Two rows play each game, the first against the second. How much does the first row win by? 15 is about a draw, 30 a big win and 0 a big loss. Wins can go round in a circle: one row can beat a second, the second a third and the third the first. Each row has two weighted sums of its numbers, A and B, taken from their middle values. A row wins by its A times the other's B, less its B times the other's A.
-0.7/0.3/0.0/0.1/0.6/-0.5/-0.9/0.1/-0.6/0.0
0.6/0.0/1.0/0.4/0.5/-1.6/0.6/0.0/-0.7/0.2 -> 14
-0.5/0.4/1.0/0.1/0.7/-1.0/-0.2/-1.8/-1.4/-0.5
0.7/0.0/-0.8/-0.6/-1.4/1.4/0.0/0.7/-0.1/0.5 -> 10
2.0/-0.7/-2.8/0.6/-2.2/0.5/-1.2/-1.6/1.5/2.6
0.4/-0.4/0.9/-0.5/-1.2/-0.7/0.4/0.7/-0.2/-0.6 -> 22
0.1/-0.5/1.5/1.7/1.9/0.8/0.2/0.6/-0.8/0.0
2.0/-0.5/-0.2/-2.1/-2.5/-1.4/-0.1/0.7/-1.0/0.2 -> 13
0.7/-0.1/0.6/-1.3/-0.3/-1.7/-0.2/-0.2/-0.6/-1.0
-0.5/0.7/0.0/-1.0/0.6/-0.5/-1.2/0.3/0.6/1.1 -> 12
0.2/1.0/0.7/0.5/0.4/0.6/0.3/-0.7/0.2/0.0
-0.2/-0.7/-0.3/0.0/-0.9/-0.1/0.1/-0.2/0.0/-0.8 -> 19
0.8/-0.1/0.6/-0.4/0.3/-0.2/0.5/-0.1/0.7/0.6
0.0/-0.3/-0.6/1.1/-1.3/2.1/1.3/1.2/0.6/0.7 -> 12
-0.3/0.0/0.5/-1.0/-1.6/-0.1/-0.2/0.7/-1.0/-1.0
0.2/-0.5/-1.1/-0.8/0.1/-2.0/-1.5/-0.8/-1.5/0.4 -> 13
-0.6/-0.5/0.1/0.1/0.8/-1.5/-1.6/-1.1/-1.1/-0.7
1.0/-1.2/0.5/-0.3/-1.0/-0.7/1.2/0.2/-0.4/0.7 -> 9
0.4/0.3/-0.7/1.0/1.0/1.0/-0.5/-1.2/0.6/1.0
-1.4/-0.8/-1.0/-1.2/-0.6/-0.4/-0.8/0.3/-0.6/-0.1 -> 9
-2.0/1.1/0.5/0.8/-0.2/-0.3/2.2/-0.9/-0.8/-1.1
0.7/1.1/0.4/0.1/1.1/0.5/-0.5/0.5/1.0/0.8 -> 18
-1.4/0.6/-0.4/-0.4/0.4/0.0/-0.7/1.1/-0.7/0.0
0.7/0.2/-1.1/1.1/0.1/1.7/0.1/1.3/0.8/1.4 -> 19
-1.3/0.5/0.6/-1.3/0.9/0.3/-0.5/0.2/0.5/-1.5
-0.8/0.7/0.4/1.6/1.7/0.6/-0.3/0.2/0.2/0.6 -> 17
2.0/-1.0/-0.6/-0.6/-0.2/-1.2/-1.3/-1.2/0.3/0.9
1.3/0.2/-0.9/-1.4/-1.2/1.2/-0.7/0.9/2.3/0.1 -> 14
0.1/0.5/-0.1/-0.1/-0.4/1.0/1.0/2.1/0.6/0.5
1.0/-0.3/0.7/0.3/0.7/-0.3/-0.1/0.9/0.2/-0.2 -> 14
-0.3/-0.1/-0.4/1.1/-0.3/-0.9/0.2/-0.7/-2.0/0.5
-0.5/0.0/-0.4/0.0/0.9/0.2/0.1/-0.5/0.8/0.0 -> 14
-0.6/-0.5/-0.9/-1.1/-0.5/-0.8/-1.4/-0.9/-0.2/0.7
0.6/-0.1/1.2/1.3/-0.3/1.0/2.0/1.0/-0.2/0.1 -> 14
0.0/-0.1/-0.6/0.8/-0.1/0.4/0.2/0.6/0.6/1.5
-0.8/1.0/0.4/0.1/0.1/1.7/0.8/1.3/1.4/0.0 -> 15
0.4/-0.4/-0.1/0.7/-0.1/-1.7/0.6/-2.0/-1.2/0.3
-0.8/1.3/0.3/1.0/1.1/0.0/0.3/-0.3/0.0/-0.3 -> 14
-0.7/1.0/0.3/-0.4/-0.1/1.9/-0.4/0.9/1.2/-0.6
-0.3/0.0/-0.4/-1.1/-0.4/-1.1/-0.8/-0.9/-1.7/-0.3 -> 13
1.5/0.5/-0.3/0.2/0.0/2.0/0.4/0.6/2.4/1.1
-0.9/0.6/0.4/1.7/0.7/0.9/0.7/0.9/0.7/0.3 -> 7
-0.9/-0.5/-0.2/-1.7/-0.8/-1.7/-0.9/0.0/-1.5/-2.1
-0.5/0.9/1.0/2.0/1.0/-1.2/1.1/-1.4/-1.0/-0.9 -> 17
-0.3/1.4/-0.6/1.7/0.9/1.0/1.3/0.0/0.1/0.3
0.8/1.1/1.4/2.5/2.2/0.2/1.7/-0.4/-1.4/-0.5 -> 21
-1.4/0.6/0.0/-1.2/-0.9/0.2/0.6/1.0/-0.2/-1.6
1.1/-1.0/-0.5/0.0/-1.5/0.1/-0.2/-0.1/-0.7/-0.2 -> 13
-1.5/0.0/0.1/0.6/0.9/-1.2/-0.5/-0.8/-2.1/-1.0
1.5/-1.1/-1.1/-1.8/-0.9/-0.3/-1.1/-0.3/0.8/1.0 -> 15
0.8/0.3/-0.3/1.1/0.4/0.7/-0.3/-0.1/0.8/1.3
1.4/-0.9/-0.1/-0.3/0.2/-1.6/-0.9/-1.5/-0.5/-0.2 -> 16
0.0/-0.2/0.5/-0.2/-0.7/-0.1/0.2/-0.3/-0.3/-0.5
1.3/-1.1/-0.2/0.1/-0.1/-0.1/-0.5/-1.0/0.3/0.0 -> 16
-2.1/0.9/1.6/1.5/2.3/0.8/0.8/0.7/-1.0/-0.9
-2.6/0.7/0.7/0.4/0.7/0.3/1.6/0.1/-1.5/-2.4 -> 14
0.0/-0.1/-0.3/-2.9/-0.4/-0.7/-1.2/-0.2/1.3/0.3
1.1/-0.8/0.6/0.7/0.3/1.0/0.6/0.1/1.9/1.1 -> 16
0.9/-1.4/0.4/0.4/0.5/-1.5/-1.0/-0.9/-1.1/-0.2
2.2/-1.2/-2.1/0.2/-0.7/0.5/-0.7/-1.1/1.2/2.6 -> 15
1.2/0.6/1.7/-0.2/0.7/-0.6/1.2/0.0/-1.5/-0.8
2.2/-0.3/-1.3/-1.3/-0.4/1.1/-1.9/0.5/1.6/1.7 -> 13
0.9/-0.1/0.0/1.3/-0.4/1.1/1.0/-0.3/0.8/0.1
0.5/-0.4/-0.1/1.4/1.7/-1.2/0.5/-0.5/-1.3/0.4 -> 16
-0.7/0.9/0.7/0.0/0.2/0.3/-0.1/0.5/1.2/0.2
0.4/0.3/0.5/-0.7/-1.1/-0.9/1.0/0.6/0.0/-1.0 -> 13
1.7/-1.4/-0.3/-0.5/-1.0/-0.8/-0.6/-0.9/0.1/1.0
-0.1/0.1/-1.3/0.7/-0.4/0.2/0.0/0.2/1.1/1.6 -> 14
0.4/-0.8/0.4/-1.1/0.6/-1.3/-1.1/-1.2/0.1/-1.3
-1.2/0.1/-0.3/-0.6/0.9/-1.1/-0.5/-0.7/0.5/-0.7 -> 21
0.7/0.2/0.6/0.2/0.1/-0.8/-0.4/-0.4/0.4/0.1
-0.3/0.0/-0.5/0.1/-0.4/1.7/0.4/1.0/0.3/0.0 -> 16
-1.8/1.2/0.3/-0.4/-0.4/1.0/0.8/0.3/0.4/-1.1
-0.5/0.1/0.2/1.4/0.0/0.7/0.5/-0.7/-0.6/-1.3 -> 16
-0.9/0.9/0.3/-0.3/1.1/0.8/0.3/0.6/0.2/-0.7
-0.6/1.1/-0.4/0.8/0.0/1.8/0.7/0.9/0.3/0.5 -> 17
0.1/0.0/0.6/0.0/-0.4/-1.3/1.1/-1.5/-1.6/-0.9
-0.8/-0.4/1.2/-0.6/-0.5/-0.2/0.0/1.1/-1.0/0.0 -> 21
-0.4/0.1/-0.7/-2.1/-0.2/0.4/-0.7/1.3/-0.1/0.1
1.1/-1.2/-1.3/0.3/0.0/0.1/-1.0/-3.3/0.0/0.4 -> 15
-1.5/0.8/-0.4/0.0/-0.1/0.6/0.2/0.7/-0.6/-0.2
-0.6/0.0/0.2/-1.8/-1.4/-2.2/-0.9/-0.4/-1.8/-1.2 -> 13
-1.8/0.6/1.7/-1.4/0.4/-1.2/0.3/-0.2/-1.0/-2.1
1.0/-1.2/-0.5/-0.1/-2.2/0.2/0.7/-0.3/0.3/-0.3 -> 16
-0.5/0.5/0.4/0.1/1.3/-1.5/-0.1/-1.3/-0.8/-0.6
0.3/-0.2/-0.9/-0.3/-1.1/1.2/0.9/0.2/1.3/2.0 -> 17
0.5/-2.0/-1.5/-0.5/-1.2/-1.1/-0.7/-1.2/-0.5/0.6
-0.9/1.1/2.7/2.2/2.4/-0.1/2.1/0.6/-2.2/-1.9 -> 19
-0.1/0.2/0.2/0.1/-0.1/-0.1/0.3/0.0/-1.1/-0.5
1.9/-2.2/-0.7/-0.2/-0.8/-0.6/-1.8/-0.9/0.6/2.5 -> 17
0.7/0.3/-1.1/-0.3/-0.3/0.4/-0.2/1.0/1.2/0.1
0.4/0.2/-0.3/0.0/0.8/0.6/0.1/0.7/1.5/1.1 -> 17
-0.4/-0.3/-0.2/0.9/-0.1/1.0/0.7/0.5/0.9/0.0
-1.6/-0.3/-1.0/0.5/-0.2/-0.2/0.2/-0.1/-1.1/0.7 -> 18
-0.6/1.2/2.3/0.8/1.2/-0.7/0.5/0.0/-2.2/-2.6
1.6/0.4/0.6/-0.6/-1.8/0.8/0.5/1.2/1.1/-0.5 -> 8
0.4/-0.7/-0.4/0.4/0.9/-0.6/-1.6/-1.8/0.8/1.3
-1.6/0.2/-1.5/-0.7/0.0/-0.4/-1.0/-0.8/0.6/-0.2 -> 18
0.4/-0.2/0.3/0.9/0.1/0.3/0.4/0.3/0.9/0.3
0.3/-0.8/-1.3/-0.9/-1.4/-0.5/-0.9/-0.4/1.3/1.5 -> 13
0.2/-1.2/1.0/-0.4/-0.5/0.4/0.0/-0.8/-0.3/-1.2
1.7/-1.2/-0.4/-0.4/-1.0/-1.6/-0.4/-2.0/-1.3/-0.3 -> 7
0.1/-1.0/-1.5/-1.1/-3.2/0.0/-0.5/-1.3/0.6/0.7
0.7/-0.4/0.6/0.5/1.1/-1.5/-0.2/-0.3/-0.6/0.7 -> 13
1.0/-1.8/0.1/-0.3/0.2/-1.5/-0.8/-2.3/-0.8/0.2
1.5/0.2/-0.8/-1.6/-0.5/1.6/-0.8/0.6/0.9/1.6 -> 5
-0.3/0.4/0.1/0.0/0.9/1.2/0.5/1.4/1.8/-0.1
0.2/-1.4/0.0/0.1/0.5/-0.8/-0.9/-1.7/-0.2/-0.6 -> 5
-0.7/1.0/0.8/0.8/-0.4/-0.2/1.8/-0.3/-0.9/-0.2
-1.1/0.7/0.7/0.5/1.4/-1.3/-0.3/-1.2/-1.9/-0.9 -> 15
1.1/-0.5/-0.7/1.3/0.7/0.6/0.9/-0.8/0.6/1.5
0.0/-0.6/-0.3/-0.2/0.4/-1.4/-0.3/-0.7/0.1/0.1 -> 9
0.6/0.0/0.1/0.5/-0.5/1.2/0.7/0.5/0.7/0.6
1.3/-0.3/-0.8/0.9/0.4/-1.3/-0.5/-0.9/-0.3/0.4 -> 14
-0.1/0.2/-0.1/-1.2/1.4/0.5/-1.3/1.5/1.1/0.2
0.6/0.3/-0.1/-0.1/-0.6/-0.2/0.4/-0.4/-0.2/0.8 -> 22
0.8/-0.6/-0.4/1.2/0.3/2.1/0.7/1.4/1.2/1.4
0.5/-0.1/2.2/1.2/2.4/-0.2/-0.1/0.0/-0.3/-0.4 -> 11
0.2/-0.3/0.3/0.8/1.7/0.4/-0.8/1.1/0.6/1.0
-0.3/0.2/0.7/-0.7/0.2/-0.4/0.1/0.1/-1.4/-0.9 -> 16
0.4/0.0/-0.5/0.0/0.2/0.3/-0.5/0.5/0.7/0.7
-2.0/0.3/-0.9/-0.8/0.0/0.1/-0.5/0.1/0.0/-0.2 -> 13
-1.8/1.9/1.2/1.0/1.2/1.5/1.6/1.5/1.1/-0.6
1.5/-0.1/0.5/0.4/-1.1/0.3/0.9/0.3/0.0/0.6 -> 19
0.1/-0.2/-0.3/0.7/0.2/-0.9/0.3/0.1/-1.4/0.2
0.6/0.2/-0.5/-1.0/-1.8/0.7/-0.5/0.9/1.2/0.4 -> 17
-1.8/1.0/1.1/0.8/-0.2/1.4/2.2/1.5/-0.9/-1.0
-1.6/-0.6/-0.6/0.0/0.1/-1.4/-0.8/-0.8/-0.4/0.5 -> 11
-0.1/-0.3/0.8/-0.8/0.0/0.6/0.1/0.9/-0.1/-0.9
1.6/0.6/-1.8/-0.1/-0.8/1.2/-1.1/1.0/1.2/2.1 -> 13
0.5/0.1/0.8/0.5/1.0/-1.1/0.0/-0.8/-0.8/-0.6
0.3/0.3/-1.2/0.3/0.9/0.8/-1.1/0.7/0.8/1.7 -> 14
-0.6/0.5/-0.4/0.4/1.0/-0.4/-0.2/-0.8/-0.8/0.5
1.1/-0.4/-0.2/-0.3/-1.1/-1.5/0.7/-1.3/-1.5/-0.4 -> 22
0.7/-0.5/-1.2/-0.4/0.1/-0.8/-1.2/-1.1/0.2/0.2
1.2/0.2/-0.2/-1.2/0.2/-0.3/-1.2/0.8/1.2/1.6 -> 18
-1.2/-0.3/0.1/0.0/1.2/-1.1/0.0/-1.2/-0.7/-0.3
-0.4/-0.2/-0.2/1.3/-0.5/1.0/0.6/-0.5/0.2/-0.5 -> 11
-0.8/-0.9/-1.1/-0.5/-1.3/-1.2/-0.6/-0.8/-1.0/-0.2
1.1/-0.8/-1.0/0.3/-1.8/-0.9/0.5/-0.1/-0.7/1.1 -> 12
-0.6/-0.1/0.5/-1.2/-0.1/0.9/-0.4/0.3/0.7/-0.6
-2.5/0.7/0.0/-0.8/0.3/0.6/-0.9/0.5/-0.5/-1.0 -> 19
-0.3/0.0/-1.5/-1.8/-1.4/-0.8/-1.4/-0.5/0.6/-0.5
-1.3/-0.3/-0.1/-1.2/0.4/-2.3/-1.2/-0.9/-1.6/-1.7 -> 19
0.8/-0.3/-1.2/-1.0/-0.5/0.8/-1.4/0.1/0.5/0.7
1.7/-0.3/-0.8/0.2/-0.6/0.7/-0.6/-0.1/1.2/1.5 -> 16
-0.1/-0.1/-0.8/-0.3/-0.5/-1.0/-0.7/-1.0/-1.0/-0.1
1.7/-0.5/0.2/-0.1/-0.4/0.0/-0.2/-0.1/0.9/1.0 -> 14
1.5/-0.9/-1.9/0.3/-2.5/-0.5/0.3/-1.1/-0.1/1.1
-0.9/0.0/1.0/2.9/1.8/-0.1/1.3/-0.1/-0.1/-0.9 -> 15
0.6/-1.0/-1.8/-1.6/-1.8/-1.0/-1.3/-1.8/-0.8/-0.1
0.8/-0.2/1.8/-0.8/-0.4/-1.4/1.0/-0.6/-1.3/-2.0 -> 16
0.1/0.8/0.3/0.6/0.1/0.3/0.6/0.5/-0.1/0.4
0.6/0.1/-1.4/0.4/-1.6/-0.8/0.2/-1.6/-1.0/1.1 -> 17
-1.6/0.6/0.4/-0.3/0.4/0.3/-0.4/0.6/-0.4/-0.4
0.0/-0.8/-0.3/0.0/-1.5/0.9/1.1/0.1/-0.2/0.1 -> 15
-0.2/-0.5/0.7/-0.1/0.3/-0.9/0.8/0.3/-0.9/-0.7
-1.0/-0.4/-0.6/0.5/-0.1/0.7/-0.4/0.4/-1.3/0.5 -> 15
0.3/-0.7/-0.6/0.0/-1.2/-0.3/-0.7/-0.3/-0.5/1.4
0.1/-0.3/0.6/1.2/0.2/0.3/0.9/1.2/0.4/-0.4 -> 21
0.4/-0.2/-0.9/0.0/0.6/-0.5/-0.7/-0.3/0.7/1.2
2.4/0.6/-0.4/0.5/0.0/1.4/0.3/2.0/1.1/1.6 -> 22
-0.6/1.6/-0.6/1.6/0.7/2.0/1.1/0.0/0.0/0.8
0.9/-0.5/-0.4/-0.3/-0.6/0.6/0.0/-0.2/0.6/0.1 -> 18
0.2/0.3/1.0/-0.2/-0.7/1.9/1.8/0.8/0.0/-0.2
0.5/-1.0/0.2/-0.4/-0.4/-0.2/-1.1/-0.7/-0.5/0.0 -> 24
1.7/-0.8/-1.3/-1.6/-0.8/-0.1/-1.7/-0.1/1.3/1.2
-1.0/0.5/2.1/-0.1/1.3/-0.2/0.3/1.5/0.3/-2.2 -> 20
-0.1/0.4/0.4/1.1/-0.1/-0.2/0.7/-0.9/-1.2/-0.7
-1.7/1.1/-0.3/0.1/-1.5/1.2/1.5/1.3/-0.2/-0.1 -> 15
-0.5/0.4/0.8/-0.2/1.8/0.8/0.3/0.5/0.4/0.1
0.0/0.2/-1.0/-0.2/-0.9/1.3/0.5/1.2/1.9/0.6 -> 12
0.4/-0.9/0.4/0.5/-0.9/0.0/0.6/-0.4/0.6/-0.1
2.0/-0.1/0.3/-0.9/-0.8/0.4/-0.9/0.5/0.6/0.0 -> 4
0.0/0.1/1.2/1.0/0.6/0.0/-0.5/-0.6/-0.6/-0.5
0.3/0.6/-0.5/-0.7/0.0/0.3/-0.6/-0.3/0.6/1.6 -> 4
-0.7/-0.4/-1.1/-1.4/-2.2/-1.7/0.7/0.6/-1.8/-0.1
0.9/-0.7/-0.3/-0.4/-1.2/-1.5/-0.4/-1.4/-1.3/0.8 -> 17
-0.3/0.4/0.3/0.6/0.5/-0.6/-0.3/0.1/-1.6/-0.1
0.6/-0.4/0.1/0.3/-0.4/1.1/-0.1/-0.1/1.4/0.3 -> 15
